In the rows, zero is written as 100.
A single turn carries every row of the set below to another of its rows. Some are shown first; where does it send the rows asked next?
k920: 88 78 113 111 109 84 85 57 112 119 109 103 127 109 103 107 93 104 84
k502: 73 110 118 82 93 98 96 99 134 101 94 102 108 101 101 76 94 95 112
k505: 78 108 113 122 116 88 100 91 86 152 99 79 118 98 110 115 95 97 89
k679: 56 109 110 104 102 109 80 115 95 139 79 100 84 119 86 105 112 94 106
k507: 93 76 110 100 113 74 96 79 118 117 109 98 138 109 108 96 99 88 80
k373: 60 81 100 86 91 106 66 100 119 120 98 118 113 99 73 108 99 99 90
k7: 88 114 116 96 121 100 98 108 105 108 71 95 129 81 103 93 97 73 89
k536: 95 110 103 85 132 101 93 83 72 122 88 90 104 117 111 111 104 78 95
k663: 75 69 110 91 92 99 68 96 119 110 94 121 104 106 75 102 97 101 103
k848: 76 72 99 75 103 105 65 93 111 118 91 120 116 117 83 102 110 88 95
k158: 71 102 101 78 104 105 103 71 103 107 108 100 86 124 104 110 108 104 115
k647: 93 110 108 81 116 96 88 120 102 116 67 94 118 89 104 93 99 75 104
k495: 89 94 95 79 133 97 97 79 78 106 80 97 105 110 108 114 100 84 83
k911: 62 109 100 114 102 99 76 120 99 140 74 93 96 95 85 119 103 102 98
k516: 75 109 113 86 109 103 101 62 103 108 114 99 93 130 107 93 98 99 103
k899: 65 98 111 102 100 104 83 131 93 143 85 96 95 94 82 111 99 94 108
k205: 85 103 110 133 118 77 99 91 95 135 103 76 110 101 102 124 101 97 90
k917: 84 75 110 105 107 84 89 70 116 115 126 102 127 104 90 114 97 95 82
k215: 73 114 121 129 112 77 111 100 102 138 97 77 107 110 110 99 100 94 92
k922: 71 122 121 95 92 109 105 100 130 109 99 98 111 97 99 88 106 92 121

k663 -> k899
k848 -> k679
Now these:
k205 -> k917
k7 -> k495
k516 -> k502

A single turn carries every row of the set below to another of its rows. Some are shown first; where does it send the rows asked next?
k206: 124 74 116 127 75 92 79 92 97 91 91 100 109 97 78 83 77 86 120 111
k5: 134 79 121 126 80 103 78 90 106 101 99 105 118 106 72 85 84 87 118 102
k980: 106 79 118 110 98 87 105 104 93 87 107 94 117 96 82 120 78 66 124 114
k530: 119 88 111 93 85 101 79 63 109 99 84 99 100 125 94 103 96 97 88 115
k180: 115 87 113 81 89 93 96 71 103 100 88 98 102 122 94 118 89 86 93 119
k646: 120 85 122 104 93 90 108 108 96 100 112 107 120 106 78 115 79 67 124 109
k312: 104 106 122 96 128 120 72 92 112 77 124 97 117 106 104 89 116 102 108
 108
k341: 113 100 111 85 98 104 82 72 108 108 83 91 95 119 101 93 107 105 80 116
k462: 121 94 130 110 104 103 79 88 95 107 96 74 112 89 84 65 100 102 116 126
k966: 91 101 108 96 110 83 111 135 89 92 101 103 97 89 107 99 88 82 102 104
k396: 94 105 105 111 114 105 78 123 108 74 105 110 96 96 116 82 105 103 94 87
k854: 89 99 102 117 116 108 79 122 113 72 106 106 100 94 110 96 104 95 95 82
k392: 102 107 109 110 114 108 86 125 114 82 112 120 103 104 109 94 101 96 93
 76
k564: 107 91 104 79 90 90 101 86 102 103 80 103 90 115 101 114 86 89 80 108
k301: 100 106 122 106 130 118 75 100 111 85 118 79 117 96 101 90 121 99 110
 110
k304: 118 98 128 100 114 107 82 84 97 114 98 79 111 89 84 64 101 106 107 124
k905: 113 95 124 123 109 105 77 89 100 110 92 72 111 88 82 66 104 104 107 119
k881: 114 112 129 97 130 121 80 103 114 93 122 93 118 102 101 88 118 102 107
 99
k379: 108 80 115 104 90 86 102 110 92 79 110 105 114 102 89 116 79 66 126 113
k121: 128 101 129 112 108 111 80 94 105 120 98 85 113 93 81 64 103 106 106 108
k209: 105 103 108 74 106 108 85 81 111 96 94 95 98 121 109 110 112 98 83 111
k295: 91 98 105 91 109 83 116 128 87 104 100 107 99 93 98 99 84 79 99 109
k148: 119 74 116 137 84 97 76 85 103 89 94 95 115 99 75 90 82 86 118 109
k521: 103 96 100 80 95 101 87 88 112 89 88 109 91 120 110 115 99 94 79 99
k975: 89 94 105 107 110 84 110 131 93 96 93 99 96 83 98 102 83 81 98 97
k179: 91 103 99 110 111 103 82 120 108 78 103 122 95 101 112 84 98 101 87 85
k101: 103 100 111 103 105 85 116 134 95 107 100 113 100 95 96 100 82 81 97 92
k592: 124 73 111 122 77 100 73 84 102 96 90 106 109 98 74 76 79 92 112 108
k446: 109 105 126 103 123 118 68 95 110 77 119 86 116 100 105 83 118 104 114
 110
k115: 111 76 112 98 89 93 98 100 96 85 112 109 118 106 81 117 80 65 125 116

k521 -> k564
k462 -> k446
k975 -> k980
Now these:
k304 -> k312
k392 -> k101

